One turn moves each row of this set onto another row. After a few examples, where does it send each row asked below?
F: [-26 -28  32  12 -34   1   5   3   0  25 -14  29 -10 -28   2 -19  16  24
  11   8 -11  35  19 -25 -15]
B: [ -1 -22  16 -11 -19   7   7   3  15  38  -6  29   8   4 -15 -19  38  11
   3 -12 -46  10  27  -6 -14]
N: [ 14 -13  29  -7 -10   9  56   5  14  39  -9  12  13  29  -9 -11  10  -9
  -4 -21  25  32 -18  -5 -52]
C: [  3 -36  21 -11 -36 -24   6  25   2  17 -33 -10 -14 -15 -15 -41  19 -32
  11  -9  18 -20 -13 -24  -2]
U: [-25 -36  31  -3 -19  -8  31 -13   7  14   2  -6 -15  34 -11 -19 -13  -7
  -8 -28 -36  32  -1 -27   1]
M: [-23 -20  17 -20 -23   6 -29  31  15  14 -12  -4   4   4   0 -17 -16   6
   5 -12  37   2  -2   3  27]
T: [-33 -14  30 -14 -22  31  -2   9   2  27 -31  -4  -5  -6 -14 -10  24  -1
   7 -20  -4  44 -15  -1  41]
Z: [ 19 -32  14  -1 -24   8  22  -6   2  51 -28 -13 -13  30 -16 -28   7  -9
  -6 -23  18  44 -21 -25 -25]
K: [-10 -22  12 -22 -23 -28  -9  25  21  13  12  -8  -3  38 -19 -19 -28   3
  -8 -25  -1  -3  -4   0   5]
R: [  7 -20  25 -14 -16 -35  42  30  14  17 -21  -3   5   9 -17 -29  15 -37
   9 -16   2 -34  -3  -6 -21]
A: [  7  -7  26  -6 -18  30  26  14   4  49 -38   2   4   5 -10 -12  25  -5
   8 -13  46  47 -26   2 -20]
W: [-23  -6  33 -20 -13 -21  17  41  25   7  11  15  29   4  -1  -2 -26  10
  -7 -21  28   1 -10  14   3]
V: [-12  -6  36  -6 -24 -27  35  45   5  14 -39   0   0 -22 -13 -22  18 -26
  23  -2  34 -14 -14   3  -7]
L: [-21   2  30  14 -11 -18  40  22   6  42 -30  17   7  -5  -9  -1  13  22
  13  -6 -32  35  25   9  -3]
G: [-38  -1  51 -20 -10  20  46  12  20   2  12  34  18   4  -6   3  15  -3
   4 -15  -3  24 -12   8 -16]

K -> W
C -> R
And these:
B -> L
G -> T
N -> A

One turn moves each row of this set onto another row. After a few examples, where does it send each row asked below?
ditob: [ 10  17   6  13  23   9 -11  32  -4  28  17 -22  11  -1 -39  -1   1 -14
  -8  -6  -4 -18 -23  23   5  19 -28  -9]
mim: [ -2   3   6  18 -13  -5  18 -11  31   0   1 -17  -6 -10  -4  12 -14  12
 -23  21   3  25  -2  -7 -42  -3   0  29]
Gek: [-31   6  -8  18 -11  31 -20 -15  29 -24  13   7   6  -2  11 -11  18  12
  14   4  -5   7  -4   3  19  20  25 -26]
duz: [  0 -11  -4  23 -13  -5  16  -5  16  -4  -6  -3 -14  -7 -13  10 -13  13
 -23  15   8  24  -1   0 -40  -9   5  38]
taf: [-12   1  -3  23 -15  10  26 -15  25  13   4 -17  -4 -10  -6   3  -1  16
 -22  20   6  20  -1 -13 -43  11   5  30]
Lib: [ -7   9 -13 -11  38   6 -12   9 -10   7   3  -8 -29  -7   8   3 -37  -6
  -6 -23 -11   1  15 -13  21  19 -13 -10]
Tareb: [ -2   0   1  19 -17  -2  18 -13  25  -6  -5 -14 -15  -6 -12  10 -13  10
 -19  15   3  29   6  -1 -38  -9   3  36]
pize: [-23 -13 -11 -17   6   4   7 -25 -33   1  -3   7  11   3  29  10  -6 -20
  17 -11 -11  -5  20 -30  -9   2  14   2]
tef: [-15  10 -16  -7  26  20  -7   3  -7  12   3 -17 -33  -3  -3  -8 -27  -8
   2 -27  -8   4  20 -13  27  26 -10 -12]
Zosok: [  2 -18  11  13  -5  -2 -17  20  -4  -3  34   7  52   3 -14  15   7 -29
  17   4  -3 -11 -25   4 -26   4   2  -2]
gige: [ -9  -8  -4  -5   3   0 -25   2   3 -28  33   6  31  -2  24  27 -20 -24
  22  -8 -17   9  10 -14 -14   3  10  -4]
naze: [-22  -6  -1   1 -20  21 -19  -7  15 -21  36  -9  21   6   1   5  -7 -27
  37 -14 -11  16  15 -17  -4  16  15  -9]
Vab: [-11 -10 -10  27 -10   9  20  -6  21   8   8  -6  -5 -13  -2   4  -7  19
 -22  20  10  20  -5 -18 -43  13  10  33]
zumi: [  2  14  -4  15  37 -15  -8  26 -23  10  26  31  25  16  16  19  12  24
   5   5   6 -11   0  19  -1   0 -15  10]
Fubit: [ -5   8  -1  21  -9   2  23 -15  23   7   2 -16   0 -12  -3  15  -5  16
 -26  22   2  18   0  -5 -45   3   1  33]
Loro: [ 11  18  -8  17  27  14 -14  29 -15  19  12 -16  12   1 -40   6   6 -12
  -7 -10  -5 -18 -10  34   6  11 -23   2]
zodon: [ -7 -14   5  29   1   6 -23  17  15 -13  12  26  26  -5  -5  -6  22   8
  -2  17   6 -11 -45  17   2   8  16 -22]
teb: [-21  34  -9   4  12  10   6 -13 -17   7   8   4  -5  29   9   1  20  22
  25 -14   1   7  41  15  24   1  -7   9]
Bafi: [ -8   4   6   6   8  -8 -32  -3  22 -42   5  22   7  -8  28  14  -7  10
  -2   8 -14   5 -11  11  10 -10  16 -23]
katu: [-10 -13 -16  32 -13  14  17  -5  18   0   5  -5  -8  -9 -13   5  -4  17
 -18  13  11  24   2  -6 -39   7  12  38]
Reron: [ -4   7   9  10 -19  13 -10  -2  -3  -5  26 -17  50  11 -24  16  23 -31
  25   1 -11  -5  -4  19 -18  -3   0   2]
buguz: [ -9  -7  28  -5  19 -28  -1  24   6  16  22  27 -12  17  17 -13 -21  14
  13  -3  14   6 -12 -20  13  12 -16 -17]
Fevot: [ -8 -14   0  -3  -8   1  15 -16 -45  16 -14   0  27  15 -18   4  24 -28
  16  -4  -4 -19   0   6 -15 -14   5  12]
gasam: [ -8  29 -15  13  28   0 -12   9 -15  -8  25  20  13  21  17  21  12  24
  17  -9  -2   5  31  24  11  -4  -7  14]
sanos: [-20  24  10   8  -7   8  14  -7  -9  20   5  -5  -9  37 -23 -19  28  12
  29 -12  11   4  20  18  24   3 -12   2]
fodo: [-14   8  33   5   0  -9  -6  22  29  13  36   7  -4  22  -2 -19  -6   9
  26  -4  14  14 -10 -10  18  22 -17 -23]
met: [ -6 -19  26 -11  -9 -11  16  -7 -26  28  -4  -3  27   9 -11  -4  10 -33
  10   6  -1 -20 -25 -14 -20   0  -4  -8]
Med: [-14   4  30   0  -3  -7   8 -18   6  13 -22   5  12   0   4 -15  24   3
 -10  24  -2 -21 -42   4   5   0   3 -30]
vogod: [ -8  28  11  17 -11  10 -16 -15  18 -24   0  -5  28   3  -8   8  35   3
   2  16 -13  -7 -15  40   7 -11   7 -18]
kave: [  0  28 -13  12  25  23 -29  22  13  -5  31 -23   0  -5 -16  13 -17  -8
   4 -18 -15   4  12  17  16  22 -17  -8]
Zoko: [-12 -10  -8  16   1   5  -1 -14 -25  -7 -30  23   7   7  -9  -7  36   8
  -3   8   3 -18 -18  30  10 -16  18  -5]
Gafi: [-13  22  32  10 -13  -2   3  12  19  18  24  -9  -1  33 -28 -22  18   5
  29  -5  13   9  -2  14  21  10 -20 -13]
Kas: [  2  12 -11  12  29  16 -32  34  14  -4  36 -10  -2  -9 -13   8 -26  -9
   1 -18  -9   4  -2   7  13  27 -15 -13]
lari: [ -4 -16  -5  29 -18   2  16  -1  22  -2   1  -5 -14  -7 -19   2 -10  12
 -17  13  13  26  -5  -4 -39   0   7  36]
zokot: [-27   4 -10  -1  17   8   0 -29 -10  -6 -19  20   3  -8  42   0  14  19
  -8  12  -9 -13  -4  -9  12   6  21 -19]
fumo: [  1   8  -9  -5  38   6   8   8 -36  37 -16 -11 -14   0 -15  -4  -5  -8
 -14 -14  -4 -23  -4   4  11  13 -20  -1]
pelif: [-22 -12  13  -3 -13  -2  -5 -22   8 -19 -28  15 -25   6   6 -22   2   2
   7  -2  -1   5 -12  -2  25  -9  20 -27]
Fitos: [ -1   6   4  -7  24   3   9   6 -26  35 -18 -18 -25   4 -29 -15  -9 -14
  -9 -17  -2 -17  -6   6  17  10 -22  -7]
dit: [  1   2  20  -1  35 -32   3  24 -19  24  13  32   8  14  21   3  -3  19
   0   7  10 -11 -14  -3   1   2 -21  -4]
koni: [-22 -23  12 -22 -15  -3   7 -21 -12   2  -6  -2  -5  10   9  -8 -17 -30
  26 -15  -6   6   8 -34  -2   2  10 -12]

ditob -> Kas
gasam -> teb
vogod -> Gek
And these:
met -> Zosok
duz -> Fubit

